Where one turn sends some rows of the set: a few examples, then the rows asked:
tob: [  9 -12   9   0  -6  -3 -13   9  13  -3 -14  25  -7  -7  22  12  13 -16
  -3  21  -3 -49  17  15  15  10]
lorub: [  8  -1   2  -7   0   1 -10   0   8  -2 -11   5   1   5  16  25   8  -7
  -1  33 -31 -45  26  13   5  14]
godi: [ 14 -17 -18  24 -14  -4   8  -2   1   0 -15  22 -14  14   1  27  21 -19
  20  16   6 -32  34  21  11   1]
San: [-12  10 -15  15 -16   9   6  41  11 -17   0  29   6   2  -1 -11 -18 -10
  22  11   7   8   4 -19   7 -10]
pituk: [ -3  17 -22   7 -15  10  17  35   0  -6   3  10  21  17  -3  -1 -22  -4
  21  18 -21   7  21 -19  -5  -9]
pini: [-13  23 -13  12  -7 -15  13  20   0   8 -15 -10 -43 -10   1  28   3  -2
   3  16   0 -36  21   5 -10 -25]
zupa: [ -7  16  -7  -3 -26   4   1  41   5  -3   8  13  22  21  -9 -16 -19 -12
   4  15   0   2   3 -15  -4 -13]
nuna: [ -8  22 -21   9  -5  10  -1  36   6 -11   2  21   4   8 -19  -1 -20  -1
  -1  20 -25  16   1 -19  -2 -13]
Terus: [  7  21 -24  11 -18   6  11  45   1  -6   5  32  -2   0  -7  -1 -19  -7
  12   7 -17   8  19 -15  -8 -31]
guv: [-10  16 -19   4 -11  15  16  36   0 -13   2  15  15  21  -3  -8 -24 -18
  21   7 -15   4  19 -18  -8 -16]
Furev: [ 21  -9 -14  10 -19 -10   2  -2  -6  17  -7   9  -3  29  -8  25  18 -18
  -1  19 -12 -36  31  26  -1  -5]
sisu: [ -9  30 -17   0 -11  12   2  36   7 -14   4  17   2  18 -23  -2 -19  -6
   1  22 -19  10  12 -20 -13 -19]
movon: [-21  18  -2   5 -12 -13  17  17   3   4 -22 -14 -29   7  -5  13   8 -11
   0  21  23 -43  23  -2 -10 -15]
gon: [ 15  -5  -1   3   6   1  -8   3   4   0 -19  22 -10  -5   8  21  11  -5
 -18  29 -35 -41  23  11   8   9]
gurom: [ 10  16 -22  14 -24   2  11  46   1   1   1  35   3  -2 -10  -8 -13   1
   2  15  -7  10  13 -17  -2 -22]
bemiz: [-21  16 -10  11   8  -6  24   9  -7   4 -31 -13 -30  12 -12  14   5 -12
 -16  19  -4 -36  22  -7 -13 -14]
vitu: [ 15  -6 -10  13 -13 -11 -16   0   1  10  -6  22 -20  18 -18  21  20 -17
 -19  19  -5 -30   9  29   5  -9]
poza: [-24  12 -10   8   2  -9  18  16  -8   8 -13 -22 -25   6  11  20  -6 -19
   7   3  -6 -43  15  10  -9 -22]
niza: [ 18  -5   1   6  -4  -4  -9   8  12  -3 -19  31 -15 -14  12  19  19  -2
  -8  30 -12 -43  25   9  11   9]
vuto: [ -4  23  -9  -3 -31   4   3  45   9  -7  12  21  10  16  -8 -11 -19 -14
  13  11   5  -1  11 -12  -8 -26]
nur: [-22   4  -8  18   7  -9  21  17  -7   5 -28   0 -36  -1   5   7   2 -21
  -8  -1   7 -39  12   1  -1 -22]
nok: [  8  -8  10  -7  -7   0  -6   3   8  -1 -16  11   8  10  16   9  12 -14
  -5  29  -9 -52  25  10   7  16]
Pekif: [ -8  -9  -5  10  -3  -2 -23  -6  10  -6  -7  10 -14  27 -13  21  15 -26
   1  21   3 -32   3  26  10   5]
mebek: [-12  16 -15  12 -11  13   7  41  10 -21  -5  35  -3   7 -13 -13 -16 -15
  12  10   4   9  10 -22   0 -18]
ras: [ -1 -10 -20  23   6   4  -6 -11   6 -13 -15  13 -20  18 -10  36  16 -16
  16  24 -14 -24  21  19  11   9]

niza turns into gon
San turns into gurom
Now these:
pini turns into bemiz
vuto turns into mebek
ras turns into Furev

